Small tables with named rows and columns. After each table, cells are looked up by row and column.

Nugasu
          Bifo  Tupalu  Zaroza    Leb    Lim   Lato    Nop
Tudeduk  -0.77    0.82    0.95  -2.81  -1.14  -0.83  -4.06
Vus       2.91   -3.40    0.88  -1.03  -4.37  -3.09  -1.96
Vetogiz   0.46    1.07   -0.61   2.33  -3.12   2.50   0.79
Pibu      2.02    0.20    6.07  -6.14   1.27  -0.10  -1.25
Lop       4.57    1.41    0.80  -1.70  -4.56  -3.36  -3.09

Leb of Vetogiz = 2.33
Zaroza of Vetogiz = -0.61
Nop of Lop = -3.09
Leb of Vus = -1.03
Zaroza of Tudeduk = 0.95
Bifo of Vetogiz = 0.46
Leb of Lop = -1.70
Nop of Pibu = -1.25
Lim of Lop = -4.56
Tupalu of Tudeduk = 0.82
Lim of Vus = -4.37
Leb of Pibu = -6.14
Tupalu of Vetogiz = 1.07
Zaroza of Vus = 0.88
Bifo of Lop = 4.57
Lim of Vetogiz = -3.12
Bifo of Tudeduk = -0.77
Row with the largest Tupalu: Lop

Table Tosu
columns: Malozuv, Nasine, Leved, Fup, Ditosog, Vuk, Bul, Tomopi, Kof
Dor: [725, 446, 539, 287, 58, -40, -10, -202, -444]
Likas: [177, 93, 77, -103, 185, -86, 315, -227, -110]
Ped: [658, 358, 464, 445, -106, 59, -204, -246, -323]
Mikuvi: [429, 242, 229, 364, -149, -179, -278, 116, -183]
Zabes: [-326, -199, -182, -447, 303, 141, 473, -347, 61]
Mene: [27, -100, 70, -183, 20, 95, -41, -115, -348]
Dirof: [-362, -238, -204, -445, 286, 112, 431, -277, 59]
Gatef: [211, 123, 82, 449, -469, 26, -634, 93, 45]
Zav: [159, 135, -128, 254, -213, -377, -77, -60, 7]
Pafu: [4, 63, -168, 158, -120, -222, -18, -28, 219]
Pizotod: [80, 121, -165, 172, -121, -258, 41, -63, 194]

Nasine of Zabes = -199
Kof of Zav = 7
Leved of Dirof = -204
Vuk of Mikuvi = -179
Ditosog of Zav = -213
Nasine of Gatef = 123
Ditosog of Likas = 185
Tomopi of Zabes = -347
Fup of Ped = 445
Fup of Zabes = -447

Baf
         Negilu  Fufim    Dol  Zoliboz    Pul    Nes  Ranerol   Muve  Rebev   Kuli
Gilurad   0.259  0.928  0.479    0.343  0.567  0.790    0.075  0.451  0.568  0.643
Veveg     0.630  0.661  0.654    0.593  0.998  0.999    0.949  0.309  0.948  0.573
Vurap     0.538  0.337  0.915    0.490  0.617  0.700    0.575  0.576  0.250  0.945

What is the Nes of Vurap in Baf? 0.700
What is the Rebev of Vurap in Baf? 0.250
What is the Muve of Vurap in Baf? 0.576
What is the Rebev of Veveg in Baf? 0.948
What is the Muve of Gilurad in Baf? 0.451
What is the Kuli of Gilurad in Baf? 0.643
What is the Ranerol of Veveg in Baf? 0.949
What is the Fufim of Vurap in Baf? 0.337
What is the Nes of Veveg in Baf? 0.999
What is the Zoliboz of Gilurad in Baf? 0.343
What is the Fufim of Gilurad in Baf? 0.928
Row with the largest Pul: Veveg

Gikel =
	Lav	Muloko
Gonu	10	51
Sovodu	38	37
Rer	37	39
Fopudut	34	42
Davo	16	57
Pizep	67	76

What is the Muloko of Davo in Gikel? 57
What is the Lav of Sovodu in Gikel? 38
What is the Lav of Gonu in Gikel? 10
What is the Muloko of Pizep in Gikel? 76
What is the Lav of Davo in Gikel? 16
What is the Lav of Fopudut in Gikel? 34
What is the Muloko of Fopudut in Gikel? 42
What is the Muloko of Gonu in Gikel? 51
What is the Lav of Rer in Gikel? 37
What is the Muloko of Sovodu in Gikel? 37
What is the Lav of Pizep in Gikel? 67
What is the Muloko of Rer in Gikel? 39

Table Nikesen
,Kuzevi,Rorodat,Vipe,Fel,Milol,Sufibet,Gitug
Gopor,242,120,109,206,139,120,63
Rebane,139,157,128,108,111,141,115
Mipu,104,32,147,22,111,55,208

Mipu, Gitug: 208
Gopor, Milol: 139
Mipu, Vipe: 147
Gopor, Fel: 206
Mipu, Milol: 111
Rebane, Milol: 111
Rebane, Rorodat: 157
Mipu, Sufibet: 55
Rebane, Vipe: 128
Rebane, Sufibet: 141
Gopor, Vipe: 109
Gopor, Sufibet: 120
Mipu, Rorodat: 32
Rebane, Kuzevi: 139
Rebane, Fel: 108
Gopor, Rorodat: 120
Rebane, Gitug: 115
Mipu, Fel: 22
Which row has the largest Milol? Gopor

Table Rukoros
,Riv,Fon,Mep,Lar,Baguma,Sodaz,Daneza
Bor,-308,85,505,506,-30,-255,489
Tasel,-125,207,507,507,-141,-396,435
Lero,-46,-274,-628,-623,-302,-89,-607
Kab,-231,-392,-337,-345,26,48,-300
Gogor,-135,-290,-481,-482,-232,-121,-461
Ruva,283,137,-245,-247,-557,-602,-385
Gured,28,-69,-322,-317,-351,-275,-360
Kul,-438,-180,401,395,396,232,480
Sez,-291,-482,-367,-383,100,84,-313

What is the Riv of Gured in Rukoros?
28
What is the Baguma of Gured in Rukoros?
-351
What is the Sodaz of Ruva in Rukoros?
-602
What is the Fon of Kul in Rukoros?
-180
What is the Daneza of Ruva in Rukoros?
-385
What is the Baguma of Sez in Rukoros?
100
What is the Mep of Gured in Rukoros?
-322
What is the Lar of Gogor in Rukoros?
-482
What is the Daneza of Bor in Rukoros?
489
What is the Baguma of Kul in Rukoros?
396
What is the Mep of Sez in Rukoros?
-367
What is the Daneza of Gured in Rukoros?
-360
What is the Sodaz of Lero in Rukoros?
-89
What is the Lar of Bor in Rukoros?
506

Table Fonir
	Burob	Voz	Lezab	Sizeze	Patema	Kesirof	Bomib	Vorofib	Feg
Fal	216	219	222	122	44	223	28	218	35
Taguvu	192	233	230	179	116	149	48	83	68
Vip	191	140	161	81	47	159	62	199	103
Fulago	215	37	71	202	41	133	102	190	110
Sot	207	75	138	119	51	134	114	207	149
Gak	26	84	126	101	202	126	228	90	102
Sugota	28	176	57	37	187	121	87	40	196
Zetini	48	184	167	74	151	158	156	115	166
Dile	46	212	193	74	203	117	126	59	147
Pigoge	46	202	183	59	134	167	63	77	179

Sizeze of Sot = 119
Vorofib of Fal = 218
Vorofib of Taguvu = 83
Kesirof of Pigoge = 167
Lezab of Fal = 222
Feg of Sot = 149
Burob of Zetini = 48
Lezab of Dile = 193

Duv =
|  | Paf | Mep |
|---|---|---|
| Fuvez | 82.46 | 66.88 |
| Biv | 87.02 | 49.58 |
| Gepoduf | 22.91 | 46.53 |
| Munike | 68.74 | 64.87 |
| Tabape | 11.24 | 36.78 |
| Naf | 54.80 | 76.60 |
| Gak | 56.71 | 53.79 |
| Mose | 21.16 | 46.36 |

Paf of Fuvez: 82.46
Mep of Gepoduf: 46.53
Mep of Tabape: 36.78
Mep of Biv: 49.58
Paf of Tabape: 11.24
Mep of Naf: 76.60
Paf of Naf: 54.80
Paf of Gak: 56.71
Mep of Gak: 53.79

Kob
columns: Sef, Veg, Mizala, Samazeg, Fozo, Zem, Pagodat, Les, Gub
Kabor: [-70.888, -7.036, -71.174, -64.146, -76.734, 41.569, 36.470, 28.966, -33.835]
Zino: [-1.312, -0.341, -1.485, -0.771, -1.301, 0.159, -1.004, -1.064, -2.427]
Gota: [-1.972, 1.004, -1.788, -0.559, 1.203, -3.062, 1.422, -1.520, 2.510]
Pesi: [29.202, 66.944, -50.053, 42.692, 25.936, -35.865, 6.422, -18.919, -50.442]

What is the Pagodat of Pesi in Kob? 6.422
What is the Gub of Pesi in Kob? -50.442
What is the Veg of Kabor in Kob? -7.036
What is the Zem of Kabor in Kob? 41.569
What is the Mizala of Kabor in Kob? -71.174
What is the Zem of Gota in Kob? -3.062
What is the Les of Gota in Kob? -1.520
What is the Samazeg of Zino in Kob? -0.771
What is the Gub of Kabor in Kob? -33.835
What is the Samazeg of Pesi in Kob? 42.692
What is the Sef of Gota in Kob? -1.972
What is the Samazeg of Gota in Kob? -0.559
What is the Les of Kabor in Kob? 28.966
What is the Mizala of Zino in Kob? -1.485
What is the Les of Pesi in Kob? -18.919
What is the Zem of Zino in Kob? 0.159
What is the Gub of Zino in Kob? -2.427

Fuba:
          Vol    Madu
Zanit  40.772   8.474
Kan    80.658  73.270
Berol  76.867  80.832
Ras    83.562  28.370

Madu of Zanit is 8.474
Madu of Kan is 73.270
Madu of Berol is 80.832
Vol of Kan is 80.658
Vol of Ras is 83.562
Vol of Zanit is 40.772
Vol of Berol is 76.867
Madu of Ras is 28.370
Row with the largest Vol: Ras

Tam:
           Bapi    Rivo    Vifi  Laladir     Sim  Sotavep
Begilom  -27812  -24189  -37334    34486    9503    -1035
Sule      44793   -7622  -39159   -21166   -7838   -35794
Linupi    -2192    8333    2481    62332  -25980   -18209
Nepibu   -17159   45522   -9804    42633   11706   -26492
Gupi       5388    9420   15380    -3497  -59538    17586
Vok      -11037  -21760   37534   -38189    2829    13239
Vaz        3597    6842   16697     3391  -60886    16024
Kipip     44416   -2717  -38943   -23647   -7873   -31406
Voz      -69547   27080   10327    -3600   -1835      511
Dami     -54367   48851    3389     1591    9454    -9125
Nekim     36126  -34458  -35103   -14597  -17865   -52331

Sule, Vifi: -39159
Kipip, Sim: -7873
Vaz, Laladir: 3391
Nekim, Rivo: -34458
Nekim, Vifi: -35103
Gupi, Sotavep: 17586
Vok, Sim: 2829
Voz, Rivo: 27080
Nekim, Sotavep: -52331
Sule, Bapi: 44793
Nekim, Bapi: 36126
Vok, Bapi: -11037
Begilom, Sim: 9503
Voz, Laladir: -3600
Row with the largest Sotavep: Gupi

Fav:
,Nuf,Lutopa
Dima,4383,-8064
Kitozop,-855,5780
Fir,-813,-1848
Rur,9639,-3151
Tul,-3424,4354
Misu,-3433,-3870

What is the Nuf of Rur in Fav? 9639
What is the Lutopa of Tul in Fav? 4354
What is the Nuf of Tul in Fav? -3424
What is the Nuf of Fir in Fav? -813
What is the Lutopa of Misu in Fav? -3870
What is the Lutopa of Dima in Fav? -8064
What is the Lutopa of Fir in Fav? -1848

Ruki:
columns: Vebome, Vum, Muk, Nik, Teno
Ver: [-0.238, 0.285, 0.183, 0.049, 0.127]
Lil: [0.281, -0.404, 0.300, -0.093, 0.115]
Dugep: [0.317, -0.467, -0.667, -0.824, -0.887]
Perare: [-0.459, 0.404, -0.219, -0.990, -0.132]
Kolafev: [-0.632, 0.102, -0.284, 0.151, 0.253]
Lilu: [-0.919, 0.673, -0.517, -0.895, -0.605]
Tazege: [-0.500, 0.216, 0.336, -0.667, -0.218]
Nilagov: [-0.188, -0.561, -0.527, 0.020, -0.059]
Bepop: [0.289, -0.375, 0.250, 0.330, 0.358]

Nik of Dugep is -0.824
Vum of Lil is -0.404
Vebome of Bepop is 0.289
Teno of Kolafev is 0.253
Nik of Lilu is -0.895
Teno of Nilagov is -0.059
Teno of Bepop is 0.358
Vum of Tazege is 0.216
Nik of Nilagov is 0.020
Vebome of Kolafev is -0.632
Muk of Bepop is 0.250
Vum of Nilagov is -0.561
Teno of Perare is -0.132
Teno of Tazege is -0.218
Vebome of Lil is 0.281
Vum of Bepop is -0.375
Muk of Lilu is -0.517

